(in the rows, 128 means zero)
The rows below come in pairs that one turn or mirror swaps. Which row does each named row swap with?
J_343: [112 135 147 128 105 127 129  87 129 156 113 142 124 164 124 156]
J_655: [135 132  93 164 120 128 148 137 131 136 150 138 135 175 142 117]
J_994: [114 119 116 126 118 111 161 142 128 137 160 151 153 142 145 113]
J_730: [135 149 120 133  99 141 117 107 129 133 134 158 117 165 154 166]
J_508: [ 83 137 129 110 108 118 129 101 144 135 115 112 144 113 126 134]
J_414: [137 120 124 142 138 140  99 147 149 127 141 103 129 149 150 117]
J_306: [120 158  99 146 122 103 163 121 126 121 164 123 119 125 119 110]
J_944: [ 95 124 145 130 140 123 116 109 144 127 137 118 100 112 108 138]
J_209: [131 123 116 124 132 110 113 157 143 162 132 135 157 129 154 139]
J_57: [ 96 148  91 116 139 119 153 121 130 117 153 126 105 110 128 161]
J_441: [ 99 153 145 104 112 127 127 124 122 142 128 124  87 149 137 161]
J_34: [115 133 126 121 118 123 141 164 142 130 169 138 115 142 167 129]
J_650: [116 148 122 134  98 124 142  86 102 139 120 134 115 132 115 123]
J_513: [121 116  84 138 135 129 140 148 104 125 148 150 135 141 112 141]
J_802: [126 142 112 126 117 130 123 158 128 171 129 144 162 137 156 132]
J_266: [ 94 134 103 121 121 114 123 172 140 119 153 135 131 141 150 112]
J_917: [ 98 113  94 105 120 132 138 143 124 133 122 153 105 125 114 157]
J_894: [ 98 137 126 128  95 124 124 112 146 133 118  84 146 119 131 155]
J_487: [ 89 118 129 124 111 117 117 105 144 154 118  91 125 131 151 133]
J_407: [100 163 132 116  90 133  97 114 136 134 120 132 113 145 138 164]
J_270: [ 76 137 133 127  99 132 131 107 140 149 109 107 132 142 152 128]
J_422: [134 136 121 151 147 133 109 129 172 129 143 145  99 134 136 152]
J_888: [110 156  90 141 119 106 156 113 125 119 172 124 124 132 122 116]
J_395: [126 134 109 134 135 128 118 153 158 149 129 136 168 158 137 144]
J_369: [104 149 110 100 122 138 121 126 108 127 127  86 129 120 123 154]
J_668: [119 159  91 144 119 112 163 104 125 121 168 121 129 118 120 129]
J_986: [113 156  88 146 115 112 162 104 119 121 162 116 124 121 119 129]
J_495: [146 161 115 157 128 123 110 104 135 147 140 140 105 158 105 137]
J_565: [ 85 133 125 114 108 116 130 102 150 144 112  95 138 136 148 156]
J_76: [114 118 132 158 104 147 123  84 137 115 132 125 113 144 123 148]
J_222: [139 152 110 162 142 122 120 111 143 149 131 132 101 158 105 130]
J_642: [131 123 112 135 128 112 114 168 144 144 121 113 152 136 123 132]
J_781: [121 136 107 140 146 137 134 148 141 124 173 117 148 142 127 176]
J_816: [147 149 113 168 134 123 117 114 142 147 137 137 104 158 111 130]
J_67: [115 110 117 139 103 151 127 121 168 115 147 146 116 143 153 156]
J_581: [ 95 118 101 116 124 108 149 134 119 117 137 152 109 144 146 108]
J_523: [126 130  99 119 122 124 114 153 128 170 141 119 154 134 156 156]
J_905: [144 168 117 164 125 120 128 107 141 144 138 134 101 160 109 144]

J_407 pairs with J_266
J_76 pairs with J_513
J_67 pairs with J_917
J_565 pairs with J_209

The rows below come in pairs that one turn or mirror swaps. Which row does each named row swap with?
J_216: [107 143  84 126 149 115 139 138 124 130 114 139 123 104 159 124 123 141
 133 137 127 130]
J_28: [157 141 119 115 132 144 130 101 150 121 135 163 152 133 159 157 124 142
 142 151 145 111]
J_44: [131 148 135 143  91 127 130 147 139 100 116 129 151 113 152 101 132 131
 131 132 113  87]
J_759: [137 126 154 133 119  91 122 105 108 149 137 144 112 121 133 118 135 111
 126 105 100 121]
J_405: [148 155 144 144  98 132 142 151 134 103 121 128 153 134 148 107 144 123
 140 133 115  88]
J_82: [113 126  88 127 134 121 142 148 122 125 129 131 128 106 143 120 118 143
 116 142 159 128]
J_146: [119 123 112 130 138 131 165 109 149 133 149 123 153 124 108 136 129 148
 117 149 140  86]
J_318: [147 147 151 115 127  97 131 123  88 141 136 153 119 112 128 105 124 117
 132 117  95 111]
J_323: [113 141 112 127  94 108 152 122  96  77 129 119 119 117 138 129 151 122
 105 134 106 130]
J_528: [124 103 123 113 137 117 146 119 139 142 155 123 144 125 144 143 171 103
 153 145 115 130]
J_305: [113 125 109 103 127 147 143  95 108 116 138 122 111 133 138 130 142  92
 151 143 143 147]
J_824: [129 154 133 139  85 123 143 151 150 109 121 125 139 124 150 113 147 144
 122 142 109 106]
J_421: [133 160 162 135 107 142 154  73 115 108 147 120 133 139 124 153 146 123
 146 134 111 101]
J_443: [112 120 127 117 147 113 151 116 150 135 152 114 151 124 144 116 168 103
 150 130 124 121]
J_861: [128 131 179 155 130 109 132 116 101 124 143 130 134 140 139 167 110 133
 140 138 118 106]
J_322: [123 161 147 124 119 101 111 113 126  90 165 122 110 108 123 121 129 122
 132 112 138  81]
J_321: [127 163 143 131 112  99 123 102 137 100 175 116 114 109 116 113 133 115
 141 102 142 112]
J_751: [148 123 146 143 123  77 141 117 106 136 147 131 125 121 130 115 134 117
 121 104  99 108]
J_620: [122 127 180 160 125 109 133 102 101 123 133 124 145 135 134 156 119 132
 141 131 114 114]
J_357: [132 140 161 125 122 152 111 102  97 100 130 113 115 139  98 152 141 149
 138 124 126 118]
J_716: [133 158 162 117 114 144 108  93 115 101 150 103 112 129 106 140 144 148
 129 125 119 117]
J_607: [161 142 129 134 161 134 134 100 132 131 155 151 121 131 130 154 119 136
 156 121 158 119]
J_630: [117 135  88 131 145 134 126 144 117 130 132 129 122 106 166 117 120 151
 128 147 127 129]
J_959: [163 151 121 122 134 130 126 109 139 141 145 152 159 130 139 156 126 150
 135 159 151 106]
J_793: [118 131 120 133 119 131 170 110 141 145 163 126 155 129 102 134 115 144
 139 132 134  90]
J_452: [150 149 131 118 130 136 117 109 126 123 132 156 167 137 147 163 115 136
 148 154 151 103]
J_826: [125 129 133 126 152 145 115 105 141 100 138 153 142 159 109 142 149 102
 156 126 125 118]
J_454: [ 98 146 100 126 146 119 130 145 127 126 119 142 130 109 158 117 125 136
 123 142 145 136]
J_996: [137 145 164 131 123 143 119  87  99  99 135 109 102 120 109 146 141 147
 130 136 114 124]
J_332: [139 132 125 137 152 125 133 135 122 111 146  78 130 114 113 101 108 131
 124 140 130 124]
J_362: [141 133 106 131 149 125 118 135 128 107 140  98 129 100 116 112 107 115
 112 145 127 141]
J_376: [109 125 124 107 126 136 135  99 104 124 140 122 116 133 152 142 151  82
 150 145 145 134]
J_426: [121 134 181 160 117 111 131  97 101 119 129 135 143 132 138 155 115 128
 141 137 114 109]
J_948: [ 99 130 115 109 131 150 146 100 107 119 138 123 111 128 151 147 138  91
 141 147 139 137]
J_476: [141 157 132 132  96 117 143 146 152 103 135 128 155 140 146  96 138 138
 128 132 121  89]
J_771: [146 139 119 131 151 133 122 132 119 107 143  88 129 104 124 104 104 135
 121 151 125 133]
J_817: [106 157 107 117  87 114 134 128 107  84 124 113 123 109 131 119 139 124
 123 132 100  99]
J_541: [119 111 133  91 136 138 165 131 126 133 157 125 146 128 142 129 164 113
 142 140 128 133]
J_864: [112 151 105 122  94 132 136 121  95  92 132 111 136 126 122 127 153 114
 108 121  97 104]
J_623: [119 141 100 125 102 120 141 128  96  87 132 114 117 115 121 117 153 114
 113 140  89 116]
J_892: [143 154 131 132  89 129 139 144 147  98 129 129 143 137 151 102 148 149
 124 141 115 101]
J_55: [125 161 146 129 111 108 123 116 122 102 179 125 118 110 107 118 129 116
 154 116 150  96]
J_615: [138 111 114 139 145 140 129 144 124 100 137  90 137  99 116 112 117 126
 119 139 135 127]
J_809: [144 123 128 136 157 147 131 144 117 111 138  88 137 117 123 111 105 120
 125 128 131 130]
J_629: [157 139 131 130 153 142 139 103 133 124 143 155 122 118 144 157 127 134
 159 124 167 111]
J_249: [139 150 157 116 127 129 109  94 104 116 142 104 118 118 103 165 149 145
 135 130 117 118]
J_767: [130 113 125 128 155 141 116 114 142  97 139 150 141 147 117 152 149 117
 166 122 130 124]
J_717: [122 166 154 122 111  96 120 109 120  98 177 126 120 119 115 118 132 121
 148 119 148 100]
J_646: [120 129 114 123 136 124 165 110 143 143 161 129 156 132  98 136 120 156
 138 135 130  96]
J_330: [118 144 109 121  98 111 142 133  97  82 131 116 125 122 127 135 143 131
 106 137  87 117]
J_978: [138 138 116 133 110 117 146 122  96 135 118 168  91 135 140 152 129 122
 137 125 105 100]
J_95: [158 143 126 132 157 138 147 103 120 118 148 153 122 118 141 147 129 136
 166 119 164 125]
J_251: [106 136 101 131 136 124 139 147 126 133 128 141 125 109 176 118 121 138
 119 134 140 127]
J_401: [130 135 113 143 125 115 172 111 151 146 157 121 156 118 110 139 128 149
 140 140 127  98]
J_935: [123 146 107 126  89 129 134 119  97  83 135 123 124 121 143 111 151 128
 101 147 103 122]
J_124: [114 143  96 137 147 121 127 154 109 139 133 128 130 104 155 128 128 140
 127 136 160 119]
J_965: [138 157 152 133 109 145 166  68 103 104 138 124 134 129 125 148 139 129
 147 122 105 106]
J_239: [140 136 124 133  98 114 149 119  93 144 122 152  96 132 153 143 121 137
 150 131 103 104]
J_131: [149 151 131 113 125 130 120  99 142 137 133 158 162 133 139 160 136 144
 129 136 154 112]
J_253: [141 151 157 130 113 147 156  66 107 101 135 120 125 129 120 154 139 125
 139 128 110  97]
J_903: [132 121 126 129 154 131 113 111 144 102 136 151 149 151 118 148 147 110
 166 120 129 122]
J_164: [141 123 118 130 114 118 142 116  93 146 117 154 101 140 137 148 131 127
 141 120  98 100]

J_253 pairs with J_629
J_528 pairs with J_759
J_751 pairs with J_443
J_817 pairs with J_82
J_146 pairs with J_322
J_330 pairs with J_454
J_421 pairs with J_607
J_935 pairs with J_630

